One vector is turned by the same rotation once a tick. Each row is the vector after some number of ticks, and that number follows the row.
The counts run from 0 to 900.
[148  99 176 119 138 144  97 106  88 124 147 188 138 114 136 151 146 128
 106 156 132 109  95 145 137 111 122  96  93 104  71 135 112 149 113 161
 175 120 136 155 163 111 167 108 124 155 159 145]
96
[131 124 125 124 141 122 112  98  82 166 142 170 126  82 135 112 138 108
 122  92 109 100 146 135 150 116 143 128 121 114 121 184  74 146 101 182
 185 105 168 134 100 102 138 119  85 138 168 134]
372
[117 116 179 134 107 163 104 126 140  70 111 166 114 130 175 144  88  82
 114 153 174 113 123 132 105  94 127 117  98 116  98 122  73 120 115 145
 142 103 129 133 160 118 141 124 139  93 118 103]
570
[149 142 117 131  94 143 133 103 101  63 100 151 161 130 163 114  73 102
  99 143 161 131 123 126 105  89 150 133 171 138 122 141 114  86 116 146
 127 101 114 151  95 127 139 109 117  71 107  95]
896
[105 106 107  99 129 135 129 119 136  98 178 161  94 105 114  88 160 110
 121 116  88 153 162 138 132 143 171 111 110 114  79 169  89 132 151 123
 147 103  91 117 106 127 141  99  73 145 142 114]
189
[108  85 135 173 148 108 113 112 165 157 100 139  76 109 124 140 108 143
 109 164 111 168 116 112  93 126  85 126 123 114  87 111 133 123  51 137
 143 154 141 131 118 127 111 139 147  87 150 144]
31
[173 102 104 149 125  79 119 115 160 124  75 128  99 134 117 137  83  80
  97 114 113 136 158 142 105 104 167 141 130 119 127 132 137 125  55 119
 142 120 156 127 126 104 114 129 142  71  93 165]
692
[104 131 116 140 118  81 119 115 144 113  91 169 100 126 128 110 127  75
 159  67 154  93 111 141 155 123 143 150  76 134 100 120 113 111 116 126
 128 105  56 147 168 106 145 107 127 123 128 109]
494
[138 102 131 154 149  51 176 129 182 144 102 150 133 143 102 103 161 106
 127 106 100 164 149 144 140 130 134 135 111 135 134  98 157 150  93 126
 135 114  90 139 149  81 123 101 132 140 151 156]
688
[134 114 122 149 118 129 124  99 126 149 127 174 111 131 125 118 157 155
 110 156  89 171 115 125  84 110 112 150 187 116 147 167  98 146  71 173
 136 162 107 157  92 107  92 115 100  88 129 128]
517
[123 129 157 169 109 159 163 166  66  98 114 162 157 159 115  91 121 118
  97 167 119 195 117 116 129 128 114 119 124 144 105 102 144 115  99 125
 148 135  99 179  89 169 127 116 137 106 116 123]
714
[104  83 153 159 140 105 148 118 205 137 117 121  81 134 143 132  94 103
 118 139 119 154 164 112 116 129  91 134  98 151  85  88 148 126 112 113
 150 130  89 115 114 134 158 124 144  89 131 141]
215
[140 115 129 120 135 121 157 100 126 110 192 132 157 145 113 119 122 106
 115 148  82 189 145 135 147 145 133 152 117 163 113 122 160 122 112  98
 175 125  93 113  81 142 177  94 104 123  87 138]
624
[127 123 139 140 137 128 169 142 165 151 155 138 143 140 148 110 124 129
 100 167 112 190 206 133  92 137 181 130 134 143  96 154 110 108  89 131
 164 120 148  65 100 127 134 120 165  94 123 144]
732
[ 88 116 124 109 139 148 142 111 138 122 171 176  77 102 119 111 188 133
 122 140  84 165 141 121 114 137 125 129 111 107  85 169  88 152 135 144
 139 137  86 129 132 116 118 115  95 144 159  95]
190
[133  90 163 153 149 122 110 112 139 125 130 190 102 121 140 150 167 126
 112 144 112 152 118 155 111  94 124 109 113  76 124 153 102 177  87 149
 149 128 131 144 197  70 103 102 135 141 154 145]
760
[131  94 128 145 161 149 150 117 140 122 127 161 128 111 134 148 130 121
  65 166  90 142 121 107 149 124 101 140 121 125  88  98 177 119  89 112
 168  85 144  74 151 123 149 153 128 132 177 133]
836
[131 114 128 141 140 144 151 115 120  81 121 174 154  93 139 107 185 103
  94 129 111 164 128 152 148 121 104 126 135 116 118 134 123 146 119 166
 144 112 147 132 190 100 117 139  99 128 191  89]
89
[134 119 137 125 111  81 127  89 120 135 125 144 126 121 138 150  84 116
 110 139 134  93 147 104 118 104 107 144 148 154 120 135 133 106  87 131
 166 102 112 137  38  94 192 107 125  87 109 161]
328
[137 120 147 152 126 163 111 135  83 101  91 159 146 118 145 135 105  89
  96 172 138 132 126 151 133 126 116 112 102 110 102 111  93 142  81 175
 163 109 175 133 152 159  99 136 130  88 138  92]
275
[107 103 135 166 112 165 138 139  93 124 165 148 144 132 143  99 136 104
 134 139 111 223 146 112 118 168 146 121 137 124 105 154 140  98 109 130
 162 159 149 117 112 195 125 125 129  76 125 120]
631
[150 139 160 145 114 130 145 102  63 121 142 198 179 148 172 132 125 109
 117 147 140 118  91 136 156  89  98 126 152 142 129 122 158 136 130 149
 171 128  89 165 143 116 171 110 117 122 145 128]
716
[141 154  99 114 121 108 150 134  83 142 115 180 109 128 101  84 174  71
  99 119 125 105 163 150 149 155 178 129  92 125  84 146  95 160 117 180
 149 104 134 136 137 131 115 122 115 120 141 116]
271
[101 106  93 111 135 110 150 126 143 146 142 155 137 112  91  87 192 136
 126  96  77 176 150 124 140 173 155 143 106 130  87 149 118 132 101 148
 159  94 142  97 108 134 136 119  94 124 181 121]
739
[155  79 112 143 130 141 152 112 132 127 107 156 130 136 136 142 183 101
  83 165 111 163 108 116 153 155 114 146 142 132 120 105 154 136  87 164
 156 108 148  89 191 143 144 164 134  97 170 138]
172
[122 114 120 167 136 111 151  95 154 103 100 161 113 131 137  95 106  91
 108 133 107 142 112 129 109 113  61 165 161 119  89  84 179 135 121 122
 141 149  95 157 142 137 136 112 121  73 141  84]
785
[160 116  95 138 118  90 104  75 119 104  91 165 155 126 129 106  75  68
 122  79 139 108 108 156 128 114 143 145 118 115  91  95 159 120 117 130
 134 115 117 172 133 139 159 100 111 108 103 117]
787
[171 139 132 150 120 111 124 109 130 158 155 168 151 151 148 124 118 129
 123 137 143 124 128 107 147 114 182 132 105 170 116 160 115  95 121 155
 155 138  57  96 104 105 198 127 156 123 129 180]
66
[129 145 142 155 166  99 164 131 103 137 151 191 151 114 133 108 160 143
 121 174 122 128 126 135 140 140 131 104 100 147  65 113 136 136 108 143
 164 131  99 113 158 126 138  94 168 152 180  99]
829
[ 79 124 160 164 143  82 132 126 164 191 139 165  95 141 117 111 158 160
 164 121 112 145 123 118 101 139 104 149  98 146 104 127 106 150  74 133
 157 134 100 135 115 107 135  92 141 132 133 139]
586
[109 100 122 132 132  70 163 110 119 110 112 161  84  93 112 126  93  82
 120 116 119  96 146 134 110 125 132  72 144 107  51 108 180 118  98  99
 136 134  96 157 104 126 114  90 126 124 144 123]
125
[ 96 149 113 151  92  92 171 138 154 149  79 151  84 134 152  76 130  91
 135  80 142 120 175 117 116 117 125 151 129 143 142 130 110 126 103 166
 134 123 126 168 115 106 121 130 151  51 141 119]
782
[142  81 137 156 131 122 141 111 153 142 100 159 124 145 133 140 127 158
  79 174  97 188 131 121  89  97  90 140 175 123 147 118 123 129  65 148
 138 146 117 132 107  93 107 120 133  82 135 158]
325
[162  88 131 179 145  75  87  88 174 148 102 159 142 109 161 140 115 142
 147 130 147 135  90 153 126 105 131 134 128 141 127 125  99 124 105 169
 146 131  71 121 152  92 132 100 124 110 147 156]
505
[139 123 118 154 105 145  90 110 102 129 112 160 126 148 128 114 111 134
 106 134 111 170 108 125  97 113 123 164 156 121 147 160  77 122  60 185
 138 147 139 154  81 130  99 123 121  69 113 114]
518
[160 145 166 165 128  95 149 142 111  99 129 134 149 154 120 126  83  95
  99 177 124 163 158 135 120 111 147 127  96 175  88 125 134 106  75 107
 154 137 112 124  87 113 137 115 162  98  85 148]
246
[103 127 116 116 117 100 155 108 133 112 113 149  67 129  88 114 109  98
  80 135  91 127 156 114  96 119  95 138 159 129  98 131 148 111  76 106
 125 128 109 159  59 118 115 111 108  91 111 106]
42
[138 159 134 146  99 135 112  73  94 101 164 161 134 105 144 134 112  72
 121 127 129 134 119 101 133 105  93 182 152 131 118 154 167  89  88 121
 137 164 145 134 106 116 152 129 120  74 135  80]
154
[127 157 138 155 112  93 157 118  96 118 164 167 131 126 146  96 166  88
 170 139 154 134 148 124 128 148 149 118 128 167 112 163  93 123 134 154
 141 159  45 131 101 118 128  98 132 100 118 101]
342
[133 125 140 175 111 147 145 115 106  69 137 161 180 130 184 113 144  94
 139 135 159 190 100 141 127 117 130 163 151 143 132 146 118  86 112 156
 126 140 115 115 166 130 131 117 127  70 137  77]
345
[152  90 119 170 162  94  82  98 139 157 115 151 148 101 112 113  82 142
 131 117  91 172 102 149 119 121 125 121 134 126 118 129 148 116  80 140
 162 162 110 143  99 140 131  88  94 134 136 166]
696
